In the rows, zero is written as 128.
One hidden turn or mirror swaps the rows below in pairs. Which row is each named row swapped with?
The rows were stretched afterwards, more along some directions than others.
k_8: [145 134 125 127 110 153 115 159 117 132 140 127 136  96 121 135 110  96
 142 107]
k_861: [115 134 124 104 154 130 140  73 144 187  99 137 120 148 122 140 158 114
 137 153]
k_260: [ 99 123 101 170 104 133  79 130 153 137 133 108 120 140 133 117 134 103
 123 156]
k_630: [117 141 130 114 110 101 131 100 155 141 113 156 146 164 122 132 119 107
 123 180]
k_884: [120 127 131 124 125 136 136 109 153 131  95 155 133 147 138 118  99 110
 131 168]
k_932: [108 142  96 122 108 155 120 140 130 149 121  83 110 131 128 167 131 111
 130 159]
k_950: [116 136 117 111 126  98 152 117 145 132 123 116 151 172 158 147 158 143
 136 115]
k_105: [142 138 128 127 143 125 151 114 134 108 110 135 138 105 115 121 135 154
 129 131]
k_139: [ 87 131 142 145 114 133 125 130 153 128 140 107 124 129 132 121 111 124
 111 180]
k_458: [102 164 172 126 130 113 150 109 123 135 102 105 154  97 120 158 148 118
 141 128]
k_478: [127 120  94 113 132 139 131 137 133 145 108 160 113 152 122 132 136 131
 145 165]
k_957: [149 167 129 113 111 128 122  87 127 175 108 129 139  96 120 136 129 114
 127 133]
k_227: [ 88 137 105 123 115  95 109  98 158 170 119 117 129 150 123 151 140 114
 120 171]
k_875: [115 118 124 120 160 133 120 146 150 117 110 139 124 155 143 152 116 131
 124 162]
k_59: [109 144 101 142 117 131 107 117 142 114 109 131 130 158 159 109 131 161
 145 156]
k_38: [144 128 132 120 140 108 142 121 103 142  75 123 152 119 133 135 117 120
 131 128]
k_838: [ 94 112 112 154 105 156 112 142 131 111 151 103 132 101 133 126 139 114
 128 121]
k_918: [132 137 143 139 105 121 122  97 117 165  98 124 139 113 135 134 136 128
 129 135]
k_292: [119 113 127 142 129 134 128  82 140 159 154 137 120 133 111 111 110 128
 115 143]
k_247: [ 84 130 101 136 107 126 120 106 142 112 108 129 149 160 126 141 135 129
 127 161]
k_368: [106 126  80 137  92 143 118 124 131 127 138 116 135 148 123 130 147 113
 142 130]
k_970: [123 126  87 106 130 180 109 143 141 141 104 115 109 121 155 125 137 107
 124 148]
k_101: [132 100 115 122 135 159 123 114 113 134 111 128 154 116 139  96 111 147
 133 159]
k_771: [125 123 129 113 128 134 149 109 115 142 137 131 133 103 145 119 164 137
 137 122]
k_244: [132  98 123 128 155  98 139 132 129 108 130 145 133 130 134 121 117 111
 124 115]
k_547: [125 147 123 130 134 140 129 126 156 141 123 131 132 119 132 134  84 103
 116 152]
k_654: [121 149 127 130 120 152 107 105 148 128 101 146 116 111 146 121 113 117
  93 152]
k_480: [130 181 154 121 110 114 130 109 153 150 103 141 142 121 106 151 126 114
 128 141]
k_975: [139 122  88  88 128 124 127  96 136 127 124 142 141 124 147 112 147 126
 139 109]
k_338: [ 95 161 136 129  86 148 130 151 143 111 122 140 122 127 113 145 129 117
 126 162]
k_776: [107 104 108 155 130 107 117 134 120 112  90 127 138 140 140 118 153 118
 132 127]
k_264: [129 139 173 112 139 128 163 124 137 130 112 135 157 109 128 131 124 114
 114 131]
k_107: [102 103 129 143 152 126 117 124 117 116 109  89 144 132 153 125 155 148
 159 146]
k_514: [ 87 148 121 123 100 125 118 102 136 161  87 114 107 133 126 140 148 109
 100 163]
k_363: [148  97 108 113 153 173 105 122 109 141 105 113 111 120 162  98 145 136
 135 120]
k_673: [115 150 109 122 103 106 139 106 152 163 146 132 105 133 128 129 155  96
 122 127]
k_518: [110 162 127 143 103 114 118 100 113 162 114 101 124 102 116 124 144 108
 126 160]
k_947: [129 148 106 118 136  84 163  95 122 119 105 146 149 126 131 145 146 130
 132 125]
k_437: [ 92 148 109 127 105 153 135 117 143 135 138 115 129 119 136 112 131 124
 122 150]
k_599: [126 136 142 121 146 137 136 107 135 143 118 103 102 114 129 148 140 140
 115 154]
k_905: [109 121 115 120 147  92 144 141 152 114 118 134 145 173 130 137 127 131
 146 142]
k_999: [145 123 108 131 114 123 132  94 126 161 150 120 134 148 136 121 139 131
 145 128]
k_942: [129 136 121 105 110 158 116 130 124 145 136 110 119 128 141  98 127 124
 119 120]
k_285: [136 126 107 126 153 157 124 134 126 116 119 116 118  95 149 113 111 129
 134 135]
k_751: [119 137 143 134 111  92 136 137 139 119 146 152 137 137 135 135 145 114
 120  93]
k_527: [ 91 135 125 121 145 120 120  86 161 124 104 137 133 169 133 132 154 156
 144 154]
k_479: [109 137 111 115 111 113 123 132 146 137 113 132 108 141 142 118 145 134
 127 175]
k_916: [140 144 138 122 127 114 132 124 133 159  91 128 110 116 113 136 137 126
 102 146]
k_336: [107 106 150 120 161 136 126 125 113 140  87 115 131 154 126 137 137 148
 129 154]
k_213: [119 116 168 123 143 132 139 113 139 126  92 135 134 148 141 119 131 147
 119 166]
k_627: [140 166 149 131 132 156 127 153 128 127  97 128 123  96 115 145 109 128
 124 164]
k_110: [100 124 104 132 133 101 128 117 151 106 107 112 137 136 130 154 113 133
 123 153]
k_156: [135 136 128 124 117 132 134 105 115 155  96 124 114 117 156 135 155 129
 126 124]
k_960: [108 128 119 130 136 150 115 119 110 128  83 122 121 144 122 136 139 146
 121 150]

Swapped with k_932: k_458
Swapped with k_975: k_630
Swapped with k_437: k_547
Swapped with k_156: k_336
Swapped with k_285: k_139

